Rotation paths and how fast each direction turns (degrees each step):
Each turn is a multiple of 5 degrees from 10 to 175, or 0.
Each row of a path follows its step; steps can be skipped.
path 1
step 0: [-12.6  16.0  -2.4  16.0  22.4   6.3  -5.9  24.4 -11.1  -4.9 -19.5   4.4
  19.0  33.2 -23.0 -11.7  -3.6   7.4  -8.5  11.6  -2.9  -5.7  14.3  -8.2
  -6.5 -16.2]
step 1: [ -4.1  -7.7  10.2  15.5  -4.8  -1.0  35.1 -17.1   2.1  -4.0   3.1   5.8
  15.4   4.8  -2.6  -9.4 -33.0   4.2   5.0 -10.6  16.3   7.5   3.9 -36.6
 -10.0  -4.0]
step 2: [  0.3   6.3  26.7   7.8   0.1   1.4  11.7  -8.2   0.6 -21.7   2.8 -18.2
  -2.6 -10.3 -19.7  16.7   0.5  33.6 -19.4   3.7 -25.7 -22.0   4.1  -1.8
  -9.3 -10.3]
step 3: [  0.0  -4.0  -7.4  18.0  30.2   4.9  -2.3  12.9 -14.0  -3.7  26.9   3.8
 -13.2  -9.4   7.0   9.9  -8.8  33.3  13.5   2.5  18.4   2.0  -6.3 -18.1
  18.4 -12.6]
step 4: [ 20.6  11.7   8.2 -11.3  -2.2   8.8   0.4   3.7   2.5  15.1   0.9 -13.1
 -14.2 -14.5  15.1  33.8 -36.8  -6.0   8.6  14.2 -10.8   6.8   8.3  -6.1
 -17.4 -11.5]
step 5: [  0.1   1.5 -15.2  -2.0   9.9  -7.4  -1.4  23.0  -5.5  -9.6 -18.0   7.9
  -7.9  -7.0 -14.1   9.5 -17.2   9.5  -5.1   9.8  12.1 -16.5  42.2  23.9
  14.8  -1.6]
step 6: [-25.7  -6.2 -12.0 -12.8 -19.2  12.4  19.1  20.3 -14.1   1.9   4.3  -9.3
  -6.3  22.5  16.1   7.8 -28.3   0.6   5.9 -18.4  12.5  -0.7   5.3 -12.1
  -2.8  17.6]
step 7: [ -1.0  18.5  -7.6 -12.0 -13.8   3.9  16.9 -16.7   7.5 -25.4 -18.4  17.0
 -13.5  20.6  15.4   2.8   2.5  15.2   2.5   2.5 -16.3 -19.9  10.3   8.9
 -16.4 -19.9]
step 8: [-12.0   5.4 -19.6  -1.2  16.4 -16.2  -4.5 -11.6 -22.1  -6.1  12.7  13.1
   6.7  30.3 -17.0  11.4 -17.8  14.8 -13.4 -21.4   3.0   7.6 -13.5   3.0
  12.3 -17.9]
step 9: [  7.7  19.7  10.0 -17.4  -5.1  -1.7  -6.7  -2.2  14.0 -13.9   7.3   7.4
  14.7  12.4   0.5   0.8 -23.3  15.6   6.3  13.0 -23.8  28.4   3.0 -35.0
  -6.1   8.8]
step 10: [ 11.3 -15.5   5.6  19.2   9.0  -6.3  22.5  -8.0 -10.2 -26.0 -12.8  -2.1
  -1.6   1.5 -19.9  19.8   1.9   0.7   4.9  11.3 -18.2  18.5  22.2   2.0
  27.0 -11.1]
step 11: [-15.7  -4.4   8.7   9.9  12.6   3.4   2.9  28.2 -25.5  16.6 -18.5 -12.1
   4.7  10.3  -1.1  13.9  -8.6  12.5  -0.2  20.0  -4.1  -6.4 -12.3 -35.8
   3.7   3.8]
[ -8.0   5.0  -1.8  -0.1  -4.1  10.7   1.4 -10.0  -2.5   2.4   5.0   6.9
   2.7   3.8  -7.6  -3.5   4.8   1.0  -3.9  -7.0   3.8  -2.1   7.2  -2.6
  -9.4  -2.8] : 55
[ -2.1   3.9  -1.3  -0.6  -3.6  -4.2  -0.2  -6.1   0.6  -2.2   5.6   1.4
  -2.0  -4.9   7.7  -1.3   1.2  11.0  -4.2  -7.1  -2.6  -9.8 -14.6  -0.1
   2.8  -5.7] : 70
[ -4.2   7.1  10.5  -0.8  -3.4   7.0  -6.7  -0.8  -3.4   1.8   0.9 -10.7
  -6.8   7.0  -2.2   1.2  -6.9  -7.4  -8.1   1.4  -5.4  -2.1  -5.7   0.4
   2.0   2.7] : 160
[12.1  9.7 -2.8  1.8  3.9  0.8 10.1 -8.4 -0.7 -4.2 -7.4 -3.1 -2.3 -4.6
  1.2  3.9  4.6 -3.0 -7.8 -2.6 -5.7 -0.7  3.6  5.3 -2.1  4.8] : 135
[-5.0 -5.6 -0.1  2.0 -3.2 10.0  4.3  5.4 -1.1 -9.7  5.9 -6.5 -6.0  0.8
  4.9  0.9 12.0  4.9  4.4 -3.0 -7.6  4.0  3.3  0.2  3.7  4.2] : 95
[ -0.2  -5.1  -1.6   9.6   3.4   1.0   0.3  -9.4  -2.2  -4.3   1.0   5.2
 -11.4   0.7   1.9  -7.9  -5.7  -5.0  -1.3  -2.2   7.0   3.1   2.8   1.0
  12.7  -2.0] : 155
path 2
step 0: [  2.8   3.2  19.6  12.2  -6.0   5.0  -9.4   3.2  10.3  -2.2  -8.1 -30.6
   8.1  -4.9  -3.6  13.4   4.5  -3.0   6.2  20.0  14.6 -32.6   7.8 -10.4
  -0.8  -9.2]
step 1: [-13.9  -6.2  13.4  18.0 -20.5 -13.2   5.6  -3.0  -1.3 -16.6  -4.1  11.6
 -25.4  -8.0  -4.8  13.2 -20.8  -7.5   2.3 -15.0   6.5   9.8  10.8  -0.6
  11.5  16.4]
step 2: [ -3.6  -9.8   4.5  -0.7  10.2  21.1   0.1 -30.1 -23.2 -15.9   4.2  19.2
   2.1 -19.9  -8.3  -3.4  -0.3  16.6  -0.2   5.0 -12.8  -1.7   1.7   2.3
 -14.4 -18.7]
step 3: [ -9.9 -12.8 -12.5 -33.3   5.6  -5.1  10.4   4.8  -0.7  16.6 -14.9  11.1
  25.2   7.0  -9.2   1.3  -2.1  15.2   4.0  -8.6  18.1  12.7   5.1   0.0
  15.7  -1.4]
step 4: [ -9.8   1.7  -5.7   4.0  14.2  28.1   0.0   8.2  22.1   8.1  -3.4 -28.8
   7.8 -11.9   9.6 -16.4 -14.2  -8.6   3.4   1.3   4.1   1.5 -12.4 -21.8
 -10.3   5.5]
step 5: [-12.1   9.6  -4.3   5.5  -5.8 -12.8   0.3 -18.3  -2.6   6.7 -12.2 -14.2
 -17.6  10.6 -23.9  -1.0   4.8 -26.5 -21.8  13.3   2.6   2.3  -0.2   6.1
   6.5  22.0]
step 6: [ -2.4   2.8  -2.3   7.6   8.3  -8.8  17.1 -13.7 -16.5 -16.9  17.3   6.4
  -8.4  14.1  12.3  -3.0  11.8 -10.4  21.1 -13.1   1.8   2.5  -1.2   5.0
 -35.8  -2.7]
step 7: [  9.5  -3.3   0.8  -9.3  -6.0  -4.6  11.5   6.5 -12.1  -2.0  28.1  18.9
  30.0   5.4  -3.8 -11.5  -0.6  11.4 -11.4  16.8   0.6  -3.6 -15.5  12.7
  13.9  14.4]
step 8: [ -0.5 -25.4 -17.6   9.6   9.5   9.9  -6.0  18.2   8.6  21.1  -1.1 -10.9
 -11.2   8.0  21.9   1.4  10.3  16.0   4.3  -8.5  -1.5 -20.3 -14.4   2.3
  11.4  -5.2]
step 9: [ 27.4   6.7  -4.1  21.1  -2.4 -15.9  -7.5  -9.9   8.7  -8.4 -15.4 -18.3
   7.3   2.1  -9.0   9.4  -5.9 -13.7  -1.0   6.1 -10.9   6.7  -8.5 -18.3
  23.6  -2.5]
step 10: [ 13.3  -6.1   5.8  -2.2  -6.0  -4.3   7.1   7.1  -5.7  -3.1 -11.8   8.2
 -20.6 -18.6   7.7   8.0   1.6 -25.3  -6.8 -18.2 -20.3  13.5   8.6  24.2
 -18.7  -4.9]
step 11: [  7.8   5.8  14.6 -30.6   4.6   1.5   2.8  -4.5   5.7  -6.2  15.7   8.7
  13.7   3.5 -14.6   8.9   1.1   4.1  23.1  24.8 -15.0 -18.8  11.1   8.5
  -3.8  -8.7]
[ -4.4  -0.7  -4.3  -0.4  -2.0   5.9   0.3   4.2  -3.1 -14.0   2.5   6.2
  -3.4   5.1  -2.9  10.9  -1.0  -1.8   1.9   9.4  -1.1   8.3  -0.8   7.6
  -4.9  -2.0] : 80
[  0.1  -2.3   4.4  -3.6  -9.3  -1.3   7.2   4.1  -2.4   5.0  -7.4   0.6
   0.1   3.3  -3.6   7.8   8.1   1.9 -13.9  -5.5   5.4   4.1  -0.9   4.8
   2.8   5.4] : 160
[ -8.7   3.3   6.1   4.0  -6.5  -7.1   8.2  -0.7  -4.4  -2.0  11.8   0.8
  -2.5  -0.8   3.3   2.4   1.1   3.8   0.2   4.4   0.7 -12.1   6.7  -1.2
  -3.8   6.0] : 65
[-3.2 -4.9 -2.2 -1.7  5.7  1.4 -5.9  0.7 -7.6 11.2  3.9 -1.1 -9.5 -6.8
 -8.3 -0.1  7.7 -1.4 -3.2  8.7 -0.1 -4.2  1.2  6.1  1.9 -6.4] : 130
[  1.4   2.8  -4.5  -1.0   5.3  -3.7 -12.9   1.2  -2.5  -2.0   7.8  -6.7
   1.4   5.8  -1.5  -3.1   4.3   4.4  -4.3  -3.0   5.3   3.7  -1.3   2.0
  -9.0  13.0] : 40
[  3.6   0.5  -0.9   8.7   0.6  -6.3   5.4  10.1  -4.2   3.9   1.5  -2.3
   4.2   2.6 -12.3   1.7   0.5   0.6   7.8  -1.9   6.3   5.2   3.2  -7.9
  -5.5  -7.2] : 125
